One vector is turned by the same rotation once a tick. Each row is the vector after some number of ticks, and that number follows the row.
The counts run from 0 to 292.
-0.22 -0.08 0.53 -0.21 -0.27 1.26 -0.60 -1.12 -0.08 -0.87 -2.66 -2.83 -0.41 -1.75 0.83 4.11 2.36 0.94 1.37 -1.13 -1.76 1.03 -0.80 -0.94 -0.21 1.79 0.43 0.95 -2.00 -1.23 1.05 2.43 -1.32 1.46 -0.91 0.08 -0.33 1.10 0.13 0.43 -0.26 -0.55 -2.04 1.15 1.42 -0.15 -0.75 0.48 0.79 0.71 -1.92 0.16 0.57 1.22 -0.93 2.29 0.41 0.29 -0.04 0.43 -0.56 0.00 0.09 1.30
189
-0.44 0.30 1.12 -1.08 -0.72 2.27 0.09 -0.23 -0.05 -1.49 -1.32 -2.61 -0.99 -2.35 0.90 4.01 1.30 1.68 1.80 -1.11 -1.68 1.64 -0.42 -0.71 -0.87 1.05 0.05 0.70 -1.81 -0.43 1.55 2.95 -1.03 1.10 -0.27 0.20 -0.42 1.35 0.26 0.03 0.55 0.22 -2.01 0.16 1.67 0.54 -1.21 0.18 0.26 1.21 -1.21 -0.45 0.03 0.30 -0.63 1.65 1.37 -0.05 0.01 0.26 -1.10 -1.09 -0.26 1.02
62
-0.58 0.03 1.18 -0.68 -0.23 0.59 -0.36 -0.60 0.88 -0.85 -2.06 -1.83 -1.86 -2.00 0.16 4.69 1.68 1.21 1.40 -1.97 -0.75 0.56 -0.06 -0.55 -1.01 1.18 1.14 1.20 -1.56 -0.58 0.28 2.04 -0.70 0.84 -0.62 0.88 -1.32 0.78 -1.18 -0.05 0.84 1.33 -2.34 0.44 1.81 -0.30 -1.51 0.28 0.87 0.16 -1.27 -0.53 -0.22 0.51 -0.60 1.48 0.73 0.88 0.46 -0.32 -2.36 -0.69 -0.41 1.05
14
-0.99 0.47 1.47 -1.00 0.43 1.82 -0.15 -0.11 0.27 -0.75 -1.23 -1.99 -1.18 -1.85 0.57 4.63 0.59 1.69 1.13 -0.90 -1.54 1.67 -0.02 -1.09 -0.51 1.11 0.44 0.38 -1.75 -0.22 1.49 2.92 -1.79 0.65 -0.29 0.40 -0.15 1.08 0.52 -0.27 0.25 0.77 -2.89 0.08 1.52 0.87 -1.04 0.30 -0.09 0.91 -0.83 -1.13 0.40 0.68 -0.69 1.99 1.00 -0.14 0.33 -0.24 -0.77 -1.76 -0.46 0.71
114
0.82 0.41 1.79 0.12 1.17 0.98 -1.10 -0.01 0.53 -0.08 -1.71 -2.04 0.08 -1.39 1.31 3.84 2.15 1.41 1.34 -0.63 -1.16 0.28 -0.28 -0.96 -0.49 1.09 0.48 0.52 -1.66 -0.81 0.09 2.08 -1.95 0.31 -0.63 0.59 -1.40 1.65 0.39 0.24 -0.70 0.67 -2.60 1.22 1.21 0.68 -0.47 1.13 0.12 1.97 -0.91 -0.02 0.04 1.45 -1.46 2.94 -0.82 -0.23 0.40 -0.14 -0.45 -0.37 0.00 1.36
34
-0.47 0.56 1.63 0.59 0.67 1.65 -1.14 -1.51 0.98 -0.11 -1.70 -2.43 -1.34 -2.20 1.60 4.71 1.38 1.46 0.60 -1.01 -1.27 1.00 0.14 -0.42 0.04 0.84 0.51 1.34 -1.51 -0.89 0.19 1.15 -1.72 1.44 -0.82 0.14 -0.84 1.65 -0.64 -0.31 -0.49 0.37 -1.89 0.56 1.08 0.16 -0.47 1.02 0.68 -0.36 -1.84 -0.18 0.10 1.30 -0.10 1.58 0.15 0.63 0.92 -0.10 -1.31 -0.25 -0.20 1.32
84
-0.79 0.57 0.88 -0.42 0.06 0.90 0.21 -0.72 0.98 -1.44 -2.66 -1.95 -1.17 -2.13 0.13 4.19 1.02 1.01 1.07 -1.23 -1.44 1.13 0.10 -0.61 -0.76 1.47 0.84 0.37 -1.32 -0.15 0.75 3.51 -1.56 -0.29 -0.51 0.19 -0.74 1.25 0.29 0.20 0.10 0.81 -1.98 0.13 1.90 -0.42 -0.39 0.25 0.26 0.34 -1.15 -1.51 0.21 1.35 -0.36 2.15 1.66 -0.41 -0.45 -1.12 -1.47 -0.85 -0.70 0.48
153
0.21 0.65 1.20 -1.48 -0.68 2.47 -0.19 -0.55 0.49 -1.16 -0.80 -1.77 -0.73 -2.92 0.99 3.93 1.39 1.84 1.60 -1.13 -1.45 0.79 -0.27 -0.54 -1.30 0.19 -0.10 0.65 -1.38 -0.25 1.18 3.24 -1.03 0.64 -0.50 0.51 -1.51 2.30 -0.63 0.17 0.03 1.04 -1.87 0.03 1.00 1.32 -1.12 -0.17 -0.13 1.77 -0.77 -0.80 -0.63 0.49 -0.61 1.58 1.45 0.12 -0.12 0.19 -1.49 -0.63 -0.45 1.04
63
-0.17 1.40 1.96 -0.17 1.09 2.14 -0.49 -0.74 0.88 -0.60 -1.54 -2.41 -1.57 -2.31 1.62 4.52 1.00 2.05 1.05 -0.83 -1.21 0.96 0.45 0.48 -0.25 0.93 -0.18 1.00 -1.31 -0.22 0.59 1.61 -1.81 1.15 -0.40 0.38 -1.20 1.96 -0.63 -0.16 -0.08 0.24 -1.42 -0.07 1.19 -0.06 -0.51 1.36 0.68 0.37 -1.85 -0.26 0.16 1.09 0.46 1.59 0.43 0.06 0.96 -0.30 -1.65 -1.04 0.00 0.70
269
-0.88 -0.17 0.53 -0.86 -0.33 0.84 -0.01 -0.31 0.11 -1.05 -2.55 -2.06 -1.20 -1.52 -0.10 4.59 1.71 1.23 1.32 -1.59 -1.57 1.06 -0.67 -0.86 -0.84 1.98 0.72 0.81 -1.81 -0.79 0.89 2.56 -1.01 1.06 -0.69 0.40 -0.75 0.64 -0.34 0.43 0.72 0.23 -2.27 0.86 1.88 -0.39 -1.22 0.25 1.21 0.31 -1.53 -0.33 0.25 0.48 -0.78 2.14 0.68 0.50 0.13 -0.09 -1.48 -0.91 -0.11 0.89
9
0.20 1.11 0.65 -0.99 -0.13 1.99 -0.02 -1.22 0.16 -0.89 -1.89 -1.59 -0.05 -2.44 1.25 3.42 1.92 1.10 1.07 -1.12 -1.73 0.26 -0.64 -0.65 -1.11 1.00 -0.49 0.47 -1.28 -0.84 1.06 3.56 -1.77 -0.15 -1.00 0.60 -1.82 2.02 -0.47 0.71 -0.71 0.57 -1.32 0.28 0.87 0.66 -0.33 0.36 0.06 1.36 -1.45 -0.69 0.21 1.35 -0.56 2.58 1.46 -0.02 -0.92 -0.31 -1.07 -0.15 -0.62 0.64
288
0.25 0.59 2.30 -0.69 0.62 1.46 -1.10 0.23 0.44 -0.11 -1.00 -1.86 -0.87 -1.72 1.66 4.37 2.09 1.95 1.72 -1.23 -1.00 0.40 -0.28 -0.66 -0.94 0.76 0.14 0.98 -1.55 -0.77 0.60 1.40 -1.43 0.96 -0.37 0.60 -1.83 1.83 -0.91 0.00 -0.04 1.09 -2.17 0.75 0.95 1.20 -1.24 0.71 0.50 1.72 -1.14 0.24 -0.22 0.60 -0.98 2.21 -0.55 0.59 1.10 0.18 -1.34 -0.78 -0.31 1.37
265
0.35 -0.54 0.43 -1.22 -0.90 1.91 -0.13 0.02 0.92 -1.61 -1.67 -2.15 -0.84 -2.63 -0.13 3.47 1.19 1.52 1.67 -1.08 -1.59 1.06 -0.25 -0.39 -0.96 0.57 0.96 0.54 -1.68 0.00 0.88 3.09 -0.88 1.57 -0.92 0.56 -1.00 1.86 -0.83 0.32 0.27 0.76 -2.28 0.32 2.23 0.72 -1.54 0.05 -0.05 1.16 -0.58 -1.01 -0.84 0.04 -0.53 1.55 0.94 0.41 0.30 0.34 -1.08 0.01 0.41 1.33
203
-0.40 0.87 0.76 -0.39 0.26 1.11 -0.41 -1.50 0.46 -0.18 -2.22 -1.97 -1.13 -1.99 1.18 4.34 2.38 1.27 0.99 -1.65 -1.06 0.11 -0.65 -0.40 -0.75 1.43 0.01 1.16 -1.27 -1.11 0.64 1.94 -1.59 0.83 -0.95 0.55 -1.93 1.44 -1.52 0.40 -0.34 0.62 -1.27 0.56 1.14 -0.15 -0.76 0.50 1.16 -0.08 -2.07 -0.09 0.18 1.26 -0.21 2.03 0.66 0.88 0.09 -0.51 -1.79 -0.08 -0.43 0.72
142
1.34 0.48 1.58 -0.73 1.26 1.53 -0.83 0.88 0.83 -0.69 -1.78 -1.92 -0.16 -1.65 0.48 3.41 1.46 1.79 1.44 -0.82 -1.53 0.29 0.33 -0.25 -0.77 0.61 0.54 0.15 -1.62 0.04 0.20 2.93 -1.98 0.18 -0.63 0.63 -1.69 1.97 0.08 0.66 -0.53 0.69 -2.14 0.96 1.71 1.02 -0.68 1.39 -0.14 2.66 -0.55 -0.69 -0.71 0.86 -0.90 2.53 -0.27 -0.55 0.48 0.01 -0.86 -0.48 0.30 1.12
29
0.50 0.90 1.65 -0.40 1.69 1.57 -0.60 0.17 1.53 -1.21 -1.97 -1.57 -1.21 -2.00 0.32 4.10 0.53 1.82 0.96 -1.12 -1.44 0.81 0.95 0.06 -0.88 0.50 0.74 0.30 -1.45 0.41 -0.07 2.95 -2.24 -0.28 -0.53 0.63 -1.56 1.76 -0.01 0.22 0.00 1.00 -2.05 0.32 1.85 0.28 -0.44 1.32 -0.14 1.17 -0.60 -1.44 -0.73 1.06 -0.04 2.12 0.93 -0.63 0.44 -0.72 -1.64 -0.63 -0.28 0.52
262
-0.19 0.46 0.03 -0.22 -0.20 1.00 -0.26 -1.41 1.51 -0.73 -2.12 -2.08 -0.66 -2.72 0.55 4.27 1.82 0.84 0.79 -0.89 -1.06 0.34 -0.54 -0.18 -0.65 0.96 0.96 0.59 -0.53 -0.42 0.38 2.15 -1.17 1.45 -1.60 0.66 -1.50 2.07 -1.96 0.04 -1.04 1.14 -2.17 0.00 1.75 0.03 -1.33 0.11 0.41 0.39 -1.60 -0.84 0.32 1.08 -0.67 1.99 0.23 1.60 0.35 -0.73 -1.07 0.35 0.17 1.26
238
0.34 0.62 0.20 -0.05 0.19 1.36 -0.23 -1.55 1.69 -1.03 -2.49 -1.78 -0.35 -2.77 0.26 3.44 1.52 0.57 0.66 -1.13 -1.54 0.50 0.02 -0.41 -0.72 0.71 0.90 0.63 -1.13 -0.20 0.18 3.42 -1.69 0.09 -1.44 0.60 -1.24 2.06 -0.58 0.32 -1.14 0.84 -1.72 0.09 1.72 -0.02 -0.13 0.28 -0.32 0.84 -1.01 -1.41 -0.26 1.71 -0.53 2.39 1.19 0.05 -0.76 -0.96 -0.98 0.65 -0.22 0.98
192
-0.11 -0.88 0.19 -0.43 -0.42 0.31 -0.30 -0.33 1.16 -1.15 -2.50 -1.78 -0.53 -1.91 -0.76 3.96 1.68 0.65 1.31 -1.36 -1.21 0.71 -0.40 -1.16 -0.86 1.35 1.70 0.42 -1.51 -0.39 0.34 3.02 -1.05 0.89 -0.99 0.86 -0.65 1.16 -0.50 0.14 -0.11 0.99 -3.07 1.05 2.36 0.21 -1.47 -0.11 0.14 0.95 -0.53 -1.09 -0.40 0.85 -1.39 2.27 0.38 0.62 0.29 -0.41 -0.93 0.05 0.06 1.35
105
0.17 0.38 1.85 0.03 0.35 1.52 -0.62 -0.54 1.48 -1.28 -1.24 -2.30 -0.69 -2.81 0.60 4.36 0.73 1.30 1.10 -0.40 -1.17 1.27 0.63 -0.35 -0.58 0.10 1.41 0.40 -1.05 0.18 0.32 2.53 -1.12 0.73 -0.39 0.39 -0.46 2.15 0.21 -0.50 -0.32 1.34 -2.86 -0.17 2.01 0.77 -0.83 0.11 -0.95 1.34 -0.28 -1.36 -0.29 0.98 -0.86 1.88 0.41 -0.08 0.48 -0.43 -0.67 -0.81 -0.23 1.50
70
-0.10 0.78 1.34 -1.00 0.37 1.73 0.04 -0.14 1.49 -1.45 -1.59 -1.74 -1.86 -2.58 0.17 4.46 0.52 1.91 1.28 -1.18 -1.12 0.76 0.49 0.26 -1.18 0.42 0.95 0.55 -1.04 0.57 0.36 2.59 -1.12 0.90 -0.60 0.62 -1.52 1.99 -1.34 -0.13 0.27 1.43 -2.07 -0.26 2.00 0.30 -1.43 0.49 0.13 0.74 -0.83 -1.36 -0.73 0.23 -0.05 1.28 1.13 0.32 0.69 -0.38 -2.16 -0.92 -0.01 0.74
256
0.35 1.66 1.17 -0.19 1.44 1.91 -0.62 -0.78 0.65 -0.27 -2.24 -2.10 -0.93 -1.72 1.18 3.96 1.32 1.71 0.53 -1.02 -1.65 0.61 0.20 -0.09 -0.28 1.12 -0.35 0.76 -1.48 -0.50 0.57 2.50 -2.63 -0.06 -0.73 0.41 -1.64 1.74 -0.17 0.62 -0.70 -0.11 -1.18 0.55 0.97 0.13 0.05 1.50 0.59 0.73 -1.69 -0.62 0.13 1.76 0.25 2.62 0.89 -0.45 -0.15 -0.61 -1.08 -0.44 -0.18 0.51
275
0.77 0.99 1.63 -1.01 0.89 2.01 -0.34 0.52 1.33 -1.05 -1.35 -1.65 -0.95 -2.41 0.39 3.75 0.79 1.93 1.29 -1.08 -1.30 0.50 0.38 0.26 -1.24 0.05 0.39 0.27 -1.30 0.44 0.16 2.89 -1.69 0.41 -0.63 0.80 -1.90 2.21 -0.65 0.30 -0.19 1.30 -1.80 0.11 1.83 0.79 -0.70 1.07 -0.25 1.93 -0.47 -1.20 -0.93 0.55 -0.22 2.04 0.59 -0.23 0.52 -0.43 -1.73 -0.46 0.14 0.96
24
0.20 1.03 1.92 -0.12 1.36 1.15 -0.65 -0.16 1.77 -0.94 -1.98 -1.69 -1.20 -2.21 0.30 4.37 0.60 1.68 0.83 -1.07 -0.98 0.69 1.15 -0.30 -0.84 0.60 1.02 0.46 -1.07 0.19 -0.29 2.61 -1.87 -0.43 -0.32 0.64 -1.24 1.74 -0.05 -0.01 -0.15 1.31 -2.19 0.08 1.72 -0.06 -0.22 1.07 -0.42 1.07 -0.63 -1.34 -0.43 1.37 -0.43 2.14 0.73 -0.68 0.38 -1.03 -1.69 -0.70 -0.66 0.42
25
0.36 0.08 0.06 -0.41 0.57 0.93 -0.44 -0.48 0.99 -0.55 -3.08 -1.43 -0.82 -1.61 -0.16 3.82 2.15 0.88 0.90 -2.12 -1.50 -0.15 -0.35 -0.54 -0.97 1.35 0.76 0.97 -1.58 -0.70 -0.14 2.44 -1.66 0.54 -1.13 0.97 -2.19 1.15 -1.49 0.95 -0.42 0.65 -1.60 1.12 1.85 -0.05 -0.95 0.77 1.10 0.43 -1.59 -0.56 -0.54 0.98 -0.42 2.40 0.81 0.73 -0.04 -0.28 -1.83 0.80 0.12 0.85
2
-0.52 0.36 0.92 -0.43 -0.51 0.46 -0.25 -1.09 0.02 -0.67 -2.10 -1.92 -0.20 -1.93 0.89 4.04 2.26 0.71 1.60 -1.21 -1.03 0.72 -0.97 -1.46 -0.85 1.67 0.60 0.64 -1.39 -1.31 0.97 2.79 -0.98 0.32 -0.77 0.47 -1.06 1.16 -0.03 0.11 -0.21 0.85 -2.75 0.65 1.25 0.22 -1.07 -0.28 0.59 0.98 -1.47 -0.28 0.97 1.43 -1.66 2.41 0.26 0.57 -0.28 -0.62 -0.96 -0.82 -0.73 1.09
149
-0.53 1.26 1.08 0.16 0.27 1.59 -0.15 -1.62 0.52 -0.87 -2.22 -2.95 -0.88 -2.38 1.25 4.26 1.57 1.47 0.92 -0.76 -1.58 1.05 -0.48 -0.01 -0.05 1.51 -0.02 0.80 -1.24 -0.80 0.95 2.34 -1.73 0.78 -1.00 -0.11 -0.71 1.84 -0.02 -0.05 -0.49 -0.01 -1.65 0.04 1.21 -0.40 -0.46 0.42 0.66 0.17 -2.16 -0.32 1.07 1.48 -0.14 2.11 0.65 0.22 -0.02 -0.61 -0.81 -0.71 -0.15 0.85
44
-1.05 0.75 0.40 -1.15 -0.57 2.09 0.01 -1.42 0.29 -0.65 -1.72 -1.91 -1.22 -2.48 0.87 4.44 1.39 1.51 0.93 -1.39 -1.50 1.09 -0.61 -0.84 -0.64 1.04 -0.01 0.92 -1.30 -0.68 1.37 2.72 -1.72 1.21 -0.90 0.56 -1.19 1.50 -0.98 0.04 -0.21 0.62 -1.70 -0.06 1.26 0.61 -0.82 -0.01 0.74 -0.05 -1.70 -0.82 0.38 0.75 -0.18 1.70 1.78 0.70 -0.14 -0.18 -1.50 -0.57 -0.58 0.58
102
0.21 -0.05 1.77 0.44 0.82 1.11 -1.10 -0.23 1.06 -0.81 -2.49 -3.22 -1.27 -1.63 0.88 4.37 1.66 1.46 1.22 -1.18 -1.45 0.95 0.31 0.04 0.03 1.22 1.07 1.33 -1.95 -0.57 -0.12 1.46 -1.56 1.49 -0.32 0.09 -0.47 1.25 0.10 -0.05 0.13 -0.17 -1.90 1.09 1.91 -0.32 -0.62 1.35 0.94 0.64 -1.61 0.15 -0.36 0.80 -0.39 1.97 -0.32 -0.15 1.06 0.29 -1.14 -0.30 0.29 1.66
176
-0.28 0.12 1.23 -0.94 0.97 1.57 -0.21 0.40 0.31 -0.72 -2.28 -1.36 -1.35 -1.22 -0.19 4.38 0.86 1.46 0.97 -1.48 -1.67 1.29 0.47 -1.04 -0.76 1.35 0.68 0.25 -2.31 -0.24 0.72 3.26 -2.15 0.13 -0.42 0.67 -0.87 0.77 0.58 0.35 0.42 0.47 -2.46 0.80 1.84 0.69 -0.55 0.97 0.15 1.02 -0.52 -1.10 -0.39 0.64 -0.27 2.11 1.58 -0.84 -0.07 -0.14 -1.43 -1.01 -0.53 0.57
113
-0.40 -0.24 0.84 -0.62 -0.51 0.91 -0.78 -0.86 0.19 -0.36 -2.03 -1.31 -0.22 -1.59 0.69 4.10 2.29 0.75 1.17 -1.65 -1.26 0.66 -0.43 -1.89 -1.04 1.41 0.88 0.69 -2.04 -1.15 0.85 3.01 -1.25 -0.09 -0.66 0.51 -0.83 1.01 0.35 0.31 -0.13 0.79 -2.90 1.14 1.17 1.01 -0.69 -0.08 0.03 1.28 -0.74 -0.54 -0.05 0.91 -1.61 2.41 1.06 0.05 -0.49 0.12 -0.95 -0.51 -1.08 1.49
201
